In the data rows, 128 means zero.
Every row has a hidden score from 0 to 20. What is each row's score? 10 is about the middle. The score is a weighted sum of the row's numbers plus the product of two more (or one squared), each taken from its middle value.
157 102 195 053 081 147 099 127 126 141 164 139 068 176 169 082 052 158 181 129 111 -> 14
125 158 134 106 144 144 112 118 087 112 142 176 159 100 059 176 126 193 159 142 054 -> 7
140 152 160 129 154 156 126 131 174 167 129 095 164 179 141 152 142 162 100 128 115 -> 7
156 112 185 118 124 138 103 122 124 137 166 125 113 164 155 124 116 131 163 129 126 -> 9
189 140 149 168 133 107 088 088 168 117 162 115 125 164 122 170 161 093 106 113 106 -> 8
129 156 149 149 166 156 086 111 171 130 142 080 194 146 107 174 153 145 095 099 084 -> 5
152 158 118 134 158 085 091 104 100 054 145 215 133 161 079 212 121 179 147 177 051 -> 12
009 174 059 104 152 205 195 182 143 149 064 129 201 052 140 100 162 181 137 115 130 -> 12
140 142 126 110 084 087 118 090 051 059 151 195 116 140 109 168 143 170 184 163 069 -> 13
157 149 151 153 155 127 086 082 124 097 170 147 147 121 110 191 111 177 142 134 086 -> 10
167 057 173 085 102 145 077 104 111 119 168 108 102 136 144 073 108 114 161 083 139 -> 9
093 116 119 112 168 197 152 133 186 177 105 071 171 093 141 103 145 114 114 127 170 -> 7
115 093 147 105 137 183 151 137 166 187 103 050 122 132 175 105 123 116 094 136 184 -> 8
166 117 226 050 075 157 074 114 129 097 190 148 082 204 135 110 063 155 169 146 076 -> 13
127 159 119 131 163 121 100 065 083 081 140 168 163 115 092 208 143 191 145 122 043 -> 6
106 156 125 106 153 155 188 165 156 178 086 058 115 158 183 072 150 084 059 084 178 -> 6
169 071 114 145 139 089 068 048 078 101 149 183 142 095 081 102 099 112 192 151 105 -> 6
147 083 181 077 084 143 093 098 082 116 183 169 103 126 134 091 055 164 196 127 123 -> 11
141 069 142 134 095 136 107 107 126 139 160 120 104 124 138 104 107 110 132 128 157 -> 8
119 146 163 100 132 117 171 159 153 115 084 086 118 150 179 067 127 083 102 118 210 -> 11
152 080 136 141 105 086 083 093 031 088 177 199 079 100 110 148 068 144 205 136 095 -> 11
028 245 059 127 161 195 228 184 187 160 017 091 223 106 157 153 191 182 076 126 132 -> 8
152 131 129 129 119 091 086 072 056 076 163 211 144 127 105 198 114 174 187 140 087 -> 6
122 130 128 117 106 105 167 195 167 153 093 131 069 163 176 094 090 050 082 107 192 -> 15
147 131 161 097 076 122 137 154 074 123 133 098 054 156 158 087 091 112 139 092 134 -> 13
175 084 124 177 107 000 074 106 076 017 194 199 095 120 092 217 111 078 179 128 071 -> 8
151 105 169 109 099 129 092 111 110 115 158 161 101 147 135 154 060 141 162 129 119 -> 13
176 152 200 080 100 151 087 135 073 127 176 124 113 160 142 109 060 172 178 137 115 -> 15
126 174 159 144 139 125 136 160 218 133 100 096 130 145 144 137 152 129 093 115 124 -> 12
148 120 159 147 175 171 105 090 166 144 153 086 177 131 106 166 146 159 130 095 118 -> 6
130 147 129 114 147 119 139 178 153 126 101 082 131 175 143 140 135 091 101 113 118 -> 7
160 079 136 168 101 076 102 087 055 076 177 196 116 090 098 121 099 120 185 150 120 -> 12
103 140 126 119 142 183 150 127 176 171 115 109 170 125 125 113 152 148 091 122 137 -> 7
141 138 137 158 155 114 127 142 141 103 140 116 172 153 145 179 146 131 100 120 109 -> 6
156 103 174 133 125 133 094 093 100 130 170 140 106 148 141 123 130 120 161 144 115 -> 7
178 138 145 166 162 088 093 139 209 127 161 069 144 168 108 152 157 092 067 143 119 -> 11
104 143 106 137 158 144 140 109 176 156 105 120 182 091 097 110 173 149 109 117 133 -> 12
122 121 139 099 076 108 121 142 097 086 135 160 094 149 137 108 104 146 156 136 100 -> 15
146 095 164 101 117 135 085 094 092 125 167 128 102 119 126 103 115 136 175 143 100 -> 12
157 142 107 146 123 065 152 148 152 094 115 121 058 173 157 123 140 063 088 114 162 -> 13
152 114 151 111 086 113 125 168 124 137 138 098 066 170 164 085 097 080 129 137 149 -> 13
104 124 067 155 162 108 171 146 201 143 091 124 110 075 131 064 143 081 107 123 177 -> 17
165 117 145 119 100 102 086 052 084 088 182 177 116 119 101 154 087 145 155 195 093 -> 8
169 077 099 173 085 037 151 147 160 111 131 174 001 128 199 051 119 001 090 132 226 -> 6
066 184 067 100 161 148 176 152 145 143 077 128 177 123 143 128 160 164 109 137 124 -> 9
157 111 133 146 132 082 115 133 121 096 137 098 122 166 146 166 142 097 094 120 113 -> 6
097 145 132 110 118 176 163 184 135 132 089 154 107 119 151 095 116 126 108 127 152 -> 18
139 143 115 134 110 094 111 082 076 083 140 186 115 133 086 168 110 154 164 144 092 -> 11
163 108 121 137 130 091 083 085 094 087 152 176 125 126 074 180 102 112 182 132 084 -> 3
115 142 055 208 143 079 180 162 176 118 074 107 190 103 124 113 189 040 060 054 172 -> 7
155 119 162 076 108 125 101 117 079 128 160 150 103 170 137 094 067 149 172 138 113 -> 10
093 135 119 122 174 179 136 087 131 125 118 130 209 091 083 118 136 186 141 119 105 -> 7
162 089 147 091 102 116 065 065 037 071 183 223 093 109 094 175 066 142 217 171 074 -> 7
159 105 175 088 121 145 083 123 083 120 179 150 123 144 096 150 075 161 152 144 105 -> 9
162 144 150 146 145 125 104 108 145 109 146 113 196 162 138 162 136 106 099 124 119 -> 4
169 109 161 175 137 129 101 104 164 119 165 087 143 160 113 178 146 106 111 105 138 -> 8
161 087 099 149 102 033 090 041 058 052 175 222 078 113 122 152 111 098 217 147 096 -> 10
098 167 148 093 119 178 131 130 100 128 110 149 161 135 132 141 122 208 168 131 092 -> 11
167 127 169 119 131 130 091 139 127 109 158 128 088 161 128 144 127 125 124 111 104 -> 10
198 124 152 168 125 094 092 120 133 127 159 109 091 164 125 154 148 090 086 126 133 -> 9
134 109 130 106 062 084 145 164 106 128 092 156 060 135 179 044 085 099 162 136 143 -> 17
143 084 129 140 075 085 131 122 107 125 143 135 046 151 168 080 110 068 126 171 162 -> 10
138 117 119 095 098 099 149 135 110 118 141 110 080 147 162 098 112 083 107 154 162 -> 9
175 144 179 121 099 044 132 160 159 078 075 120 054 195 128 133 123 034 076 131 117 -> 11
070 143 095 114 147 161 151 151 126 191 139 125 165 126 102 111 139 171 142 114 118 -> 9
146 134 146 112 129 152 116 154 151 152 131 121 144 156 139 138 118 165 084 101 143 -> 7
149 196 163 135 165 155 082 124 178 166 126 083 178 189 116 188 179 136 057 108 119 -> 2
165 090 205 092 081 141 080 121 110 132 158 110 086 172 155 100 060 175 149 131 117 -> 13
173 133 208 066 097 149 104 131 099 136 167 128 080 214 164 106 083 164 139 153 121 -> 12
141 120 115 151 116 070 153 169 142 135 099 105 067 128 178 088 132 022 082 133 172 -> 10
126 138 121 124 103 153 095 112 099 111 128 166 160 125 093 176 121 152 159 146 070 -> 8
172 105 198 127 087 121 094 107 072 122 203 111 071 171 159 117 120 105 121 130 131 -> 5
166 101 192 094 110 163 086 087 085 131 185 133 113 146 122 105 086 153 164 112 113 -> 8
149 135 135 136 101 102 139 170 142 108 117 111 102 219 171 135 159 103 094 124 119 -> 10
056 168 071 118 170 172 168 196 140 154 073 104 197 090 119 142 170 159 077 105 131 -> 8
167 101 220 034 083 147 090 139 087 131 184 144 077 202 152 112 042 203 171 161 097 -> 13
168 097 229 075 075 132 093 131 094 119 170 131 091 182 173 113 076 165 171 135 092 -> 11
148 122 132 119 094 096 091 106 070 081 154 169 100 132 115 148 111 122 202 155 122 -> 11
134 198 150 115 162 161 085 076 104 099 148 179 207 176 083 245 142 237 144 134 016 -> 4
183 063 147 148 110 081 082 140 076 078 200 185 090 109 109 128 095 143 175 153 100 -> 16
087 139 096 140 159 143 163 131 152 141 098 107 173 103 131 106 173 144 097 134 156 -> 9
163 150 157 168 203 153 108 109 197 153 151 061 181 129 109 200 180 105 044 087 110 -> 1
086 138 093 115 173 174 140 120 132 129 123 146 206 167 095 158 132 181 174 143 095 -> 4
141 085 141 080 089 136 090 092 045 090 155 164 059 107 107 089 065 167 187 155 120 -> 16
085 098 112 069 159 182 135 104 147 189 115 088 200 007 099 107 152 151 137 116 162 -> 10
135 128 224 077 178 194 093 069 105 138 162 134 195 151 097 180 124 255 196 131 055 -> 1
164 128 140 151 117 078 087 080 094 092 179 198 056 097 102 146 086 122 194 156 098 -> 15
133 133 147 134 127 131 110 092 086 136 144 154 135 117 120 161 114 162 156 124 101 -> 6
148 122 126 163 118 084 086 082 093 115 154 178 109 110 099 180 110 114 171 121 090 -> 6
083 138 095 139 116 114 163 197 130 155 098 113 122 103 156 098 128 104 137 116 157 -> 11
156 138 189 036 073 136 101 126 116 135 158 128 069 194 160 087 096 139 146 137 130 -> 13
075 133 102 149 164 175 155 122 121 165 116 110 168 081 118 100 129 149 135 148 152 -> 9
142 069 145 123 159 147 072 073 104 136 155 153 149 083 101 126 096 148 177 132 111 -> 5
143 131 139 126 100 057 086 095 077 074 155 202 120 133 128 154 104 166 183 164 071 -> 11
142 132 129 109 101 093 103 121 097 085 155 192 102 125 117 139 102 120 166 151 081 -> 12
139 146 134 115 157 109 088 089 073 084 161 188 161 096 075 205 117 198 186 140 049 -> 7
099 139 108 140 174 133 149 113 152 161 107 113 166 110 102 132 150 132 111 118 131 -> 5
141 155 148 159 188 132 100 105 157 097 172 089 167 157 098 225 166 143 081 128 078 -> 4
126 065 086 183 143 077 151 151 134 100 111 130 095 123 118 162 208 071 104 113 142 -> 7
150 142 123 171 112 057 104 115 109 109 149 196 099 144 123 186 164 107 137 134 071 -> 8
119 138 123 153 167 157 132 118 150 147 128 114 206 108 089 166 152 177 122 131 100 -> 8
151 104 115 150 104 079 137 155 132 086 119 118 108 168 146 121 153 080 094 128 139 -> 11
088 035 077 141 127 171 124 036 103 161 135 147 180 014 091 052 093 132 219 120 178 -> 7
066 182 075 173 165 126 192 191 184 139 052 108 162 117 116 135 172 126 078 115 152 -> 13
158 091 174 085 087 147 086 067 040 127 173 209 109 130 138 151 068 187 218 159 106 -> 10
152 118 169 102 118 135 088 095 123 144 150 128 107 127 128 110 090 148 152 146 126 -> 11
118 063 116 140 159 203 129 107 175 211 146 050 235 061 114 096 130 127 112 117 197 -> 1
047 210 084 128 124 135 189 190 128 135 072 129 153 131 173 137 165 155 114 128 174 -> 3
155 118 185 083 097 134 089 113 079 137 168 149 082 151 141 110 060 158 178 141 142 -> 11
119 115 155 076 057 110 101 108 052 082 142 195 090 114 115 160 078 171 188 158 097 -> 10
109 077 113 116 153 162 131 128 140 157 129 145 158 021 107 087 098 127 180 126 158 -> 11
150 107 140 113 117 115 090 103 093 083 149 167 131 118 115 143 109 159 183 122 110 -> 11
084 193 094 113 129 131 189 203 152 132 062 130 141 137 152 125 160 114 083 114 141 -> 10
159 148 158 118 152 103 127 159 174 153 116 061 129 185 142 145 136 108 049 113 137 -> 6
157 095 183 059 083 147 106 175 094 166 149 094 076 172 151 076 088 128 138 148 148 -> 12
158 148 150 135 132 127 096 125 169 163 140 092 141 171 151 145 134 101 113 118 121 -> 5
114 120 125 112 131 118 102 092 100 111 147 157 142 095 108 133 096 149 186 142 126 -> 9
070 174 093 111 117 151 183 182 172 184 056 100 135 115 145 086 163 119 088 140 147 -> 14
116 125 146 142 162 202 132 127 183 193 130 051 198 093 115 121 213 147 094 103 146 -> 9
147 119 133 103 094 070 101 092 069 087 170 204 093 123 118 129 095 136 196 186 082 -> 13
104 145 124 151 162 203 146 175 198 179 100 077 178 150 127 139 186 119 074 113 164 -> 8
101 053 091 146 164 144 115 091 113 178 135 120 167 000 096 037 093 116 166 130 202 -> 11
168 135 130 187 162 112 095 115 163 131 157 099 147 140 128 152 151 103 084 122 087 -> 8
165 122 152 159 086 074 077 078 063 054 186 206 073 139 127 162 087 100 170 154 096 -> 10
099 176 084 121 101 081 177 185 115 075 084 180 094 138 133 134 154 114 129 131 110 -> 16
179 163 149 130 105 092 143 177 133 099 110 137 076 207 164 134 131 088 101 111 144 -> 18
094 121 111 118 126 159 184 151 145 153 086 094 119 103 172 065 140 143 109 096 177 -> 13
114 088 119 157 147 165 140 135 193 182 085 078 135 081 145 083 121 098 098 106 188 -> 13
083 124 097 142 156 183 121 122 150 180 099 091 190 086 103 112 146 165 119 147 147 -> 11
142 147 111 161 106 058 159 157 141 134 101 115 082 168 148 127 133 058 088 113 132 -> 10
166 145 145 134 142 113 102 071 112 099 175 137 133 139 107 179 122 133 136 138 092 -> 7
105 107 108 092 094 101 128 146 075 097 125 198 085 095 098 080 080 150 179 136 172 -> 17
170 096 204 089 075 133 076 107 091 100 173 139 121 163 120 155 094 195 156 151 068 -> 10
069 189 104 104 141 178 195 189 182 163 053 079 143 136 158 120 171 146 083 115 148 -> 12
091 131 067 131 163 125 161 139 180 178 097 077 153 037 110 092 173 081 103 117 198 -> 17
083 153 098 132 150 183 153 126 130 142 096 065 166 116 108 114 149 158 131 129 144 -> 11
143 141 161 131 151 154 114 158 184 156 131 063 135 170 174 145 154 154 057 094 121 -> 5
088 156 136 106 150 181 152 156 154 135 107 085 128 138 131 114 148 144 105 124 132 -> 11
172 130 225 082 106 161 071 089 065 084 192 149 112 162 131 102 078 199 200 140 073 -> 14
102 134 104 128 155 168 151 150 175 209 102 103 179 102 121 150 147 145 111 112 121 -> 5
046 199 080 092 134 172 198 180 127 132 057 142 175 107 132 125 178 173 111 115 111 -> 11
133 147 121 129 121 092 095 091 021 059 161 211 118 150 062 187 120 162 179 152 016 -> 1
098 115 064 173 131 119 150 139 142 158 104 128 142 057 106 079 152 103 123 134 175 -> 16
150 064 160 093 084 121 084 090 045 132 175 154 085 099 125 088 041 142 201 145 134 -> 11
022 217 098 093 165 183 223 180 163 146 040 119 201 120 119 142 181 190 086 095 128 -> 7
106 109 042 171 112 049 176 168 188 122 092 110 070 081 145 089 154 000 058 110 181 -> 14
108 089 121 106 137 170 147 121 162 172 131 072 157 073 129 057 123 124 124 107 175 -> 11
163 116 132 129 161 149 102 082 116 120 153 150 179 116 119 190 151 170 137 150 080 -> 6
056 162 057 141 140 122 192 174 167 153 052 132 173 098 141 103 178 101 102 135 175 -> 8
136 097 106 153 086 083 138 142 157 097 126 126 132 131 140 114 116 082 085 103 154 -> 4
114 149 092 140 105 059 161 147 133 116 102 140 096 145 154 122 127 104 120 116 156 -> 9
141 102 146 114 128 114 105 101 088 097 164 139 105 114 110 120 112 131 151 125 114 -> 10
132 103 131 144 131 089 156 125 147 089 145 119 104 149 143 124 141 087 096 124 133 -> 8
128 110 141 113 120 126 147 159 109 130 134 141 079 141 150 068 155 097 121 138 166 -> 13
104 102 066 155 117 084 147 131 123 130 097 138 108 071 129 101 129 057 104 134 173 -> 9
139 144 146 087 105 129 106 129 071 100 138 169 102 147 172 145 113 184 170 163 055 -> 12
165 083 162 152 139 126 099 098 136 131 168 102 108 128 147 123 104 121 136 139 132 -> 11
155 168 140 151 112 086 143 170 170 106 103 112 087 181 184 142 172 114 059 130 112 -> 9
095 151 116 163 128 114 182 171 145 108 090 152 101 129 154 129 138 121 096 143 118 -> 16
128 100 100 189 104 083 163 161 171 132 099 114 080 128 128 090 144 050 062 124 191 -> 13
159 144 113 171 141 080 096 115 111 084 160 131 115 163 181 189 137 091 111 133 099 -> 2
170 077 180 087 113 127 092 127 104 122 153 117 116 145 148 120 093 147 154 143 128 -> 10
159 097 142 123 095 088 094 080 074 101 173 188 084 122 110 180 083 153 173 167 085 -> 9
132 115 141 087 119 125 105 127 061 123 150 176 111 133 109 128 091 157 185 159 085 -> 7
132 192 109 142 139 098 103 105 088 100 126 176 152 138 095 183 145 154 154 132 078 -> 9
172 131 207 106 089 152 093 110 078 118 167 130 081 191 158 142 089 161 155 130 106 -> 13
169 069 138 156 129 077 086 119 084 102 167 170 074 146 101 168 118 089 139 139 108 -> 5
057 165 083 168 154 146 190 168 178 160 052 090 179 098 130 091 160 185 093 117 149 -> 15
087 145 125 070 148 165 162 176 153 144 101 094 137 109 164 082 152 152 115 051 166 -> 12
069 126 058 160 142 175 179 121 159 137 081 106 172 056 113 090 155 087 122 145 179 -> 12
162 131 149 162 130 121 125 117 160 121 139 106 127 150 134 161 157 100 074 130 120 -> 7
092 121 104 119 191 162 133 102 135 127 121 156 192 076 089 167 159 170 125 117 112 -> 3
054 186 095 125 187 219 188 180 201 191 058 064 220 101 113 121 206 156 072 100 144 -> 7
091 125 103 152 164 168 179 162 188 182 095 058 175 103 146 104 202 125 055 101 170 -> 6
136 093 140 144 164 150 060 063 076 132 171 159 164 086 080 118 110 159 211 155 095 -> 4
068 127 046 149 153 180 187 167 206 201 067 055 193 065 134 048 205 089 051 116 231 -> 12
074 160 080 122 127 152 173 166 150 150 090 119 142 108 124 104 153 129 107 119 138 -> 13
153 130 101 159 116 076 134 156 140 090 131 141 075 162 163 132 087 074 114 119 170 -> 17
156 093 162 128 115 162 150 166 164 188 115 039 105 175 181 060 123 086 078 120 203 -> 13
075 175 057 118 119 132 200 191 167 075 058 115 126 124 160 101 166 113 074 115 167 -> 16
061 220 099 110 156 163 180 144 168 129 065 117 192 139 127 179 155 191 086 101 109 -> 7
075 144 065 145 166 147 186 148 170 184 085 070 177 051 108 078 171 096 092 096 252 -> 10
056 198 094 121 129 167 221 204 192 147 051 111 167 130 161 082 184 132 063 110 161 -> 10
086 156 062 082 137 151 177 147 174 174 083 076 182 113 109 120 149 119 141 119 153 -> 7
168 085 175 113 103 156 083 097 099 150 168 136 104 146 090 102 075 134 176 154 156 -> 11
142 151 135 125 106 099 172 133 161 151 109 131 112 134 146 123 126 118 113 123 121 -> 11
133 169 099 159 113 081 145 153 135 111 152 146 088 162 143 155 149 076 102 125 126 -> 8
146 093 172 133 169 157 100 080 168 125 146 122 143 110 121 164 136 150 133 114 103 -> 7
145 120 138 141 101 092 108 133 090 085 133 149 103 124 138 150 117 115 121 140 095 -> 10
030 239 053 112 159 165 222 166 167 190 013 123 169 122 118 124 193 157 071 101 141 -> 8
069 161 075 129 140 162 185 163 166 151 068 115 162 086 135 099 164 115 115 129 151 -> 12
103 101 118 128 154 184 147 132 170 224 104 031 175 091 157 071 128 098 102 106 214 -> 3
031 196 063 113 153 193 207 152 157 161 039 117 161 086 119 110 187 183 114 136 137 -> 15
127 075 136 155 153 156 138 121 186 144 125 073 147 097 136 083 149 077 080 090 181 -> 8
169 111 206 053 101 152 081 110 097 122 189 132 111 158 157 120 077 165 149 141 110 -> 6
167 125 141 154 109 055 072 068 080 058 181 193 108 131 093 156 093 128 178 138 079 -> 12
145 113 095 155 079 065 143 164 106 104 121 126 073 141 115 132 112 041 112 136 146 -> 12
169 136 143 147 104 066 125 142 126 091 143 109 080 181 154 145 120 080 109 074 129 -> 10
066 175 078 115 137 143 180 161 143 030 076 131 166 115 138 160 173 138 070 104 133 -> 10
155 113 171 094 121 115 088 101 070 080 163 180 130 159 120 154 087 158 187 141 077 -> 8
176 041 133 134 096 076 088 067 062 106 191 174 073 094 094 114 109 112 201 160 120 -> 13
034 197 073 119 172 162 206 184 167 159 047 095 202 093 114 121 198 168 103 116 136 -> 12
101 123 111 113 142 153 150 125 165 156 112 106 175 121 122 121 144 164 098 154 131 -> 7
098 142 110 134 175 181 152 140 183 194 088 074 154 112 139 112 150 112 095 107 171 -> 6
119 090 053 190 104 056 153 124 126 121 107 132 066 061 120 059 129 025 122 109 146 -> 18
145 110 152 142 103 125 094 113 125 155 174 121 121 131 145 121 106 139 122 123 120 -> 3
157 087 183 085 071 136 076 105 077 116 168 145 074 162 161 091 071 191 138 154 132 -> 9
173 043 139 142 134 076 071 060 078 073 193 189 124 119 100 161 109 130 157 182 068 -> 7
171 115 146 165 103 056 073 088 086 071 197 192 103 130 123 165 108 132 167 141 091 -> 7
110 143 086 143 168 115 172 162 153 124 087 098 123 113 165 120 154 071 105 122 131 -> 10
136 115 154 106 089 112 100 108 077 120 158 170 145 135 099 136 089 164 170 131 085 -> 8
048 176 067 136 173 150 210 161 168 147 066 133 168 077 115 122 160 125 106 106 144 -> 9
058 145 056 145 134 115 195 177 127 130 063 141 133 069 124 097 134 115 103 123 157 -> 13
111 083 105 135 155 153 122 095 149 152 110 108 149 032 108 095 123 111 146 105 173 -> 9
096 186 088 149 170 162 147 123 178 147 091 109 189 052 065 127 125 134 130 113 142 -> 12
128 111 157 115 127 197 119 136 150 160 144 081 128 139 166 116 145 149 111 107 139 -> 8
063 125 053 142 128 115 195 161 160 145 041 120 128 088 118 081 150 084 091 115 155 -> 11
133 127 144 093 098 140 108 116 065 123 139 150 116 149 131 140 101 154 159 135 099 -> 7
102 132 091 135 129 095 158 160 133 121 099 097 111 126 156 188 139 077 107 127 163 -> 5
040 180 096 124 142 189 201 194 185 177 064 067 179 121 129 058 157 135 073 102 164 -> 13
147 124 097 142 112 073 107 090 080 075 147 201 086 107 110 159 103 109 182 147 088 -> 12
058 157 080 087 149 141 187 158 156 157 074 126 161 108 139 087 158 138 115 109 156 -> 10
127 160 171 060 111 131 100 118 090 096 137 162 119 160 129 158 125 168 178 148 068 -> 8
150 109 189 086 078 126 103 121 090 137 137 120 100 178 156 098 092 156 171 157 140 -> 11
090 132 070 144 092 092 179 182 153 124 088 139 088 065 142 063 139 070 121 126 210 -> 17
099 145 095 121 125 110 186 140 139 149 094 119 133 097 143 089 122 121 118 128 158 -> 10
093 176 084 113 104 129 174 169 160 130 074 127 140 133 136 120 127 117 103 118 156 -> 12
176 171 174 124 090 104 114 138 130 074 148 136 087 214 137 167 128 124 103 152 098 -> 14
112 112 144 125 129 154 143 143 140 169 117 084 131 114 161 085 100 137 113 122 165 -> 9
169 082 152 137 128 127 072 105 121 128 170 159 129 135 107 143 105 127 118 157 145 -> 7
148 187 125 159 111 100 137 156 162 066 121 123 089 159 175 161 149 084 076 087 125 -> 10
028 184 060 110 161 186 225 181 168 164 034 112 200 103 130 095 174 164 079 064 156 -> 8
097 134 112 152 186 173 151 133 173 182 117 076 198 102 115 134 185 151 101 100 163 -> 5
151 088 180 066 133 119 088 102 071 119 176 107 104 119 117 100 072 142 173 140 143 -> 9
194 123 148 179 147 094 102 114 148 088 153 101 122 165 117 185 135 070 088 113 131 -> 12
091 124 069 158 142 112 187 182 148 149 082 108 139 078 133 104 163 077 092 114 168 -> 10
168 097 137 138 127 092 075 072 024 057 186 201 120 099 094 168 091 150 171 107 102 -> 8
108 095 102 154 090 116 149 116 140 189 116 100 103 030 087 064 140 051 105 120 222 -> 14
121 155 079 164 116 092 165 157 153 125 093 122 071 124 156 051 154 014 067 123 186 -> 15
095 157 095 134 141 162 160 140 180 140 086 117 191 101 093 152 162 153 101 116 101 -> 10
177 105 193 109 073 125 070 100 111 123 167 135 100 177 148 146 083 147 132 155 124 -> 5
178 123 189 129 075 110 114 111 090 103 154 142 070 195 146 144 089 132 138 143 077 -> 16
140 132 136 167 153 119 119 108 119 109 149 140 170 125 090 176 167 156 139 141 116 -> 8
088 121 101 113 170 186 146 136 158 176 121 097 185 062 081 116 159 156 142 096 090 -> 5
062 135 075 138 169 189 196 161 166 186 083 089 173 071 133 069 164 113 100 110 180 -> 9
121 107 104 132 098 093 149 169 120 129 103 125 092 104 153 116 135 104 126 098 172 -> 11
156 166 136 157 163 148 120 133 158 138 147 081 150 189 122 184 151 135 064 122 101 -> 8
192 084 160 144 106 082 050 085 069 116 191 196 114 161 108 181 079 146 192 149 059 -> 7
123 105 105 146 110 095 158 182 113 132 091 100 083 107 151 088 122 073 108 132 200 -> 14
136 134 132 140 116 099 145 142 142 103 103 111 096 148 161 147 135 100 107 065 154 -> 10
104 154 119 113 153 178 136 064 160 172 104 077 179 067 110 132 101 166 090 097 151 -> 5
144 134 141 140 172 146 105 094 105 111 137 156 169 142 096 191 101 182 160 111 089 -> 12
138 165 181 064 102 139 122 146 114 103 126 148 144 178 138 155 085 166 144 143 092 -> 13
